Each row is where one point has got to under a steady rotation. How many ticks took it there?
The counts run from 0 to 746.
[118 134 162  87 100 126  62 187 137 125 134 106 134 142 149 105 102 113
 126 183  99 118 158 118 137 117 139 114 112 129 144 106 102 142 105  73
 106  90 141 142 163 132 135 108 102  96 133  96 150 140 108  73 156 125
 118 164 177 150 123 156 130 104 168 128 134  94 144 136 149 155 129 113
  69 131 113 137 134 127  77]	308
[120 110 152 100 100 128  69 188 137 116 137 106 154 135 136 117  94  88
 127 194 125 157 167 141 137 105 128 105 119 140 120 119 104 161 119 108
  80  85 149 141 155 145 118 107 102  91 138 123 148 165 118  83 161 129
 123 171 147 164 106 137 139 107 155 107 164 101 148 127 159 154 128 143
  91 149 135 138 131 110  69]	709
[128 118 151  69 104 125  68 179 142 107 132 124 158 115 146 128  87 104
 114 189 143 132 173 147 146  97 138  99 106 145 116 104 117 155 132 106
 113  95 164 128 150 151 126 140 122  83 152 108 162 174 123 103 138 148
 125 175 138 153 146 145 138 116 130 110 148 108 150 155 142 156 112 146
  97 146 127 128 132 107  50]	138
[121 139 160  83 100 121  72 195 143 126 125 118 145 143 133 119  89 104
 112 190 117 136 163 136 165  94 134  94 113 141 117  86 120 158 134 103
 101  86 151 124 147 146 120  97 103  76 136  97 164 163 110  91 149 120
 116 165 155 151 124 148 133 115 129 112 155  93 139 134 152 157 119 140
  98 149 116 130 137 126  78]	386
[112 119 151  73 109 143  75 176 144 108 145 106 162 124 160 113  92 110
 125 176 138 126 164 132 119 112 130 112 107 139 115 129 102 145 104 101
 100  87 150 146 171 151 124 144 117 104 153 117 157 175 116  76 155 155
 122 172 142 136 123 135 122  99 161 117 138 106 155 153 130 145 118 128
  76 143 112 145 118 105  51]	242
[121 116 141  65 106 119  43 184 127 106 136 114 138 116 155 115 102 115
 122 179 124 124 172 135 130 112 140 112  96 141 144 109 124 147 120 100
 120 103 148 128 167 154 146 150 104  75 160 105 159 167 117  99 143 143
 127 160 157 159 159 160 135 104 135 140 127 114 151 161 135 154 112 129
  77 125 110 140 134 105  65]	218
[107 115 139  67 104 114  51 172 137 119 122  94 126 134 157 128 102 123
 123 166 115 123 161 118 129 108 127 112  92 134 155 109 100 155 101  94
 118  95 130 128 164 141 144 122  96  89 157  94 145 161 114 101 146 136
 132 167 160 156 156 145 139 103 161 140 139 106 140 168 151 148 112 138
  69 131 117 139 143 106  70]	531
[115 142 159  88  95 115  69 189 138 123 139 112 137 142 140 117  99  94
 120 185 122 131 157 123 133 100 134 112 107 132 139 101 107 172 104  98
  86  83 138 134 151 134 128 104  96 110 147 100 141 151 120  71 165 126
 114 172 170 157 126 140 137 103 156 123 151 100 139 130 158 153 113 147
  70 144 111 147 135 104  73]	616
[108 148 148  66 101 132  83 182 157 125 132 119 162 137 152 123  85 121
 105 185 142 118 160 140 141 107 142  95 102 137 102 104 119 148 126 110
 108  84 150 138 163 152 122 119 116  93 147 107 172 189 110  88 144 146
 115 177 144 130 129 140 119 108 133 122 149 105 140 155 132 153 112 126
  88 155 105 133 122 116  55]	366
[115 113 150  61 116 120  59 177 137  98 120 108 132 115 155 125  99 119
 118 189 134 135 169 127 145 108 138 119 107 142 145 101 110 134 106  90
 129  99 142 119 164 152 134 145 116  81 150  90 162 169 113 103 136 137
 126 158 152 162 158 152 139 111 131 126 139 106 149 169 149 145 104 129
  84 141 118 132 140 103  72]	652
[124 108 147  60 108 138  56 174 150  95 126 110 162 129 144 127  93 106
 127 180 122 144 184 133 137 113 125 127 100 138 128 103  97 140 117  94
 113  95 155 141 170 160 125 128 116 109 139 103 172 164 119  96 129 141
 129 170 139 157 119 141 138 114 147 121 140  88 143 164 135 142 125 115
  88 141 115 118 112 111  65]	454
[121 121 156  94  99 127  64 192 139 123 140 106 158 133 137 112  92  95
 121 195 114 153 167 146 139 116 131 101 114 142 117 108 113 157 126 112
  84  89 153 138 163 153 122 111 105  87 138 128 158 172 112  77 160 128
 118 168 144 155 104 142 139 105 142 116 162  95 138 122 144 152 127 133
  94 149 128 134 124 113  72]	708
[121 118 148  66 104 130  42 186 139 108 129 108 144 144 148 110  95 124
 126 172  99 117 167 127 142 120 132 114 110 141 142 107 114 137 125  85
 126  84 146 133 168 153 135 113 101  78 143  95 156 161 104  90 140 130
 121 157 168 140 134 155 124 111 145 135 117  93 153 159 140 152 131 107
  70 123 110 132 129 128  79]	433
[126 113 161  66 123 135  62 185 139 101 132 107 148 124 153 108  95 114
 125 191 126 140 167 130 150 114 141 118 119 144 132 112 112 122 116  86
 119 100 154 135 171 160 125 143 124  79 132  93 168 169 109  91 138 136
 127 159 146 149 126 153 126 113 133 123 132  94 161 159 138 147 115 106
  82 139 125 125 133 117  77]	113
[100 137 154  75 101 121  82 185 156 136 119 103 142 155 145 118  90 123
 113 181 116 134 152 122 163  96 135  89 111 137 121  96 103 144 120  89
 104  83 140 126 154 136 127  89 109  90 128  91 161 171 106  94 147 126
 114 168 158 143 122 145 126 117 147 113 160  93 140 150 153 155 124 126
  85 153 116 130 136 129  76]	720
[136 112 157  76 102 133  59 189 139  93 143 126 165 127 138 118  92  85
 129 186 119 137 183 143 130 110 120 124 119 138 122 108 106 156 129  94
 102  79 163 145 160 151 121 124 109 105 143 112 153 150 122  88 144 140
 117 169 149 147 116 143 138 109 148 116 128  88 153 141 141 149 135 120
  84 141 116 127 115 116  64]	21
[121 100 136  64 105 129  58 164 138 113 132 115 157 121 157 129  95 110
 128 170 124 125 172 135 119 107 126 104  89 132 132 114 105 163 132  92
 116  93 151 139 167 139 137 135 107  84 158 109 153 163 123 112 138 152
 137 176 146 152 150 143 144 111 156 124 136 106 148 166 141 151 124 136
  82 139 113 139 121 108  47]	17
[118 127 154  70 118 125  70 179 137  94 139 121 142 129 162 108  94 111
 118 170 143 111 166 122 122 103 132 122 115 137 142 118 108 147 101  93
 112  82 141 132 157 143 131 139 106  95 159  90 141 151 123  77 146 151
 115 167 166 139 143 143 128 101 153 126 112 105 163 163 146 149 115 134
  65 135 116 142 141  99  66]	3
[115 121 154  90 103 114  59 185 134 112 127  96 132 128 139 119 105 101
 119 197 118 157 163 126 144 111 141 121 108 143 141 106  96 154  95  92
  93 104 140 132 165 145 130 117 112  98 135 103 155 158 107  76 162 120
 122 167 156 175 122 139 144  99 152 123 165 103 132 132 159 150 110 138
  77 145 131 127 138  97  77]	295
[118 104 156  68 119 138  60 177 139 100 125  95 139 128 153 116 101 116
 123 188 120 147 172 117 143 118 136 130 114 145 140 116  90 120  92  79
 111 103 143 135 174 157 131 133 123  90 131  96 163 161 107  77 143 133
 126 164 150 160 122 146 130 113 153 121 146  94 152 158 152 136 116 110
  74 135 125 124 133 111  75]	321
[110 119 147  84  97 120  79 170 146 135 130 112 153 123 153 127  95 112
 119 186 136 138 159 138 131  94 129  84  95 130 118 112 104 162 129  97
  92  95 150 139 156 130 127 125 113  88 148 114 151 170 119 104 158 146
 129 181 139 158 139 147 143 106 162 108 165 109 144 142 155 154 117 155
  88 150 127 137 130 105  40]	704
[115 129 142  82  96 119  50 189 130 131 122  95 135 147 141 121 100 117
 120 186  94 134 164 134 141 126 138 113  95 131 142  96 113 148 117  96
 109  98 140 136 173 147 141 104  96  87 137 110 162 167 101  87 153 117
 126 163 166 159 132 151 139 103 146 140 152  97 126 141 145 156 125 114
  79 134 116 136 129 118  86]	300
[127 121 143  66 102 131  49 185 138 104 137 120 163 133 143 125  88 112
 123 178 114 125 175 146 126 118 127 110  99 141 124 103 124 159 144 109
 116  87 159 136 167 162 132 122 102  84 155 106 166 171 113 102 133 143
 122 168 146 142 135 149 132 107 134 129 123  91 145 154 127 154 129 121
  86 133 105 135 117 121  70]	19
[ 99 117 141  67 104 111  57 174 136 122 114  94 123 124 155 135 104 125
 121 178 119 130 165 124 137 107 136 108  91 135 151 106 104 150  98  90
 122 103 134 127 169 143 142 124 105  84 148  96 155 168 109 104 145 136
 133 165 158 166 159 148 145 105 152 132 150 109 134 168 154 148 108 142
  74 137 120 135 143 108  67]	91
[ 99 142 145  80 103 124  74 189 152 131 137 105 148 139 154 114  90 123
 103 183 140 128 153 134 150 104 143  83 112 147 111 106 124 149 128 111
  96  86 152 125 157 149 127 114 107  69 151 113 160 190 108  86 152 138
 117 169 143 140 132 142 120 107 136 120 154 108 147 145 140 157 114 143
  86 152 120 141 143 120  69]	599
[108 135 143  81 102 112  50 190 137 114 125  92 133 134 140 121  98 111
 116 190 115 145 167 131 154 116 139 106 109 142 140  95 116 151 103 112
 105 102 139 122 163 159 131 113 102  82 148 103 163 178 100  86 152 118
 123 157 158 162 135 144 138 105 128 138 163 102 132 146 152 148 106 135
  84 139 121 136 142 106  91]	733
[106 136 145  79  94 119  82 168 155 129 129 118 151 138 150 136  86 103
 118 169 131 121 158 133 129  87 129  91  96 127 123 105  98 172 118  99
  94  75 142 135 149 129 121 102  98 103 151 106 141 166 122  92 144 144
 124 182 147 141 137 134 138 106 159 116 155 102 135 157 154 154 118 155
  83 154 110 139 134 106  54]	50
[125 115 161  80 108 128  59 182 136 114 120  97 133 125 145 113 107 115
 123 199 109 147 170 127 148 115 145 120 106 140 148 103 100 132 101  69
 115 114 144 137 169 141 138 129 122 100 124  94 168 153 104  86 153 127
 127 166 160 169 128 156 145 114 153 121 156 100 137 145 155 147 111 115
  76 138 122 117 133 114  75]	421
[119 128 159  84  93 133  82 177 148 132 143 122 161 146 143 119  90  99
 126 177 119 128 161 136 124 100 126  94 104 126 112 112  98 161 134  91
  91  76 153 152 157 127 121 108 103 102 139 112 149 154 117  87 155 142
 122 182 154 139 114 137 131 108 171 111 139  89 148 134 148 152 135 136
  82 149 112 138 115 122  52]	589
[104 106 148  90 106 116  59 174 133 132 128  94 130 137 157 113 104 115
 124 187 112 141 154 122 129 107 140 100  99 136 152 124  99 152 106  82
  98  99 140 140 167 127 144 122 105  84 138 109 139 158 107  92 163 135
 134 165 163 161 142 156 143 103 174 121 151 106 144 146 160 153 120 139
  65 134 133 144 141 111  63]	630
[129 116 160  71 114 114  56 190 133 103 129 121 137 121 148 116 102 107
 125 179 131 121 168 123 142  96 136 110 120 137 151 102 114 152 120  85
 121  86 149 129 149 138 133 130 111  78 149  84 145 139 124  95 140 131
 120 159 169 155 157 160 138 110 139 123 117  97 163 153 155 160 117 130
  77 133 122 131 147 113  72]	104
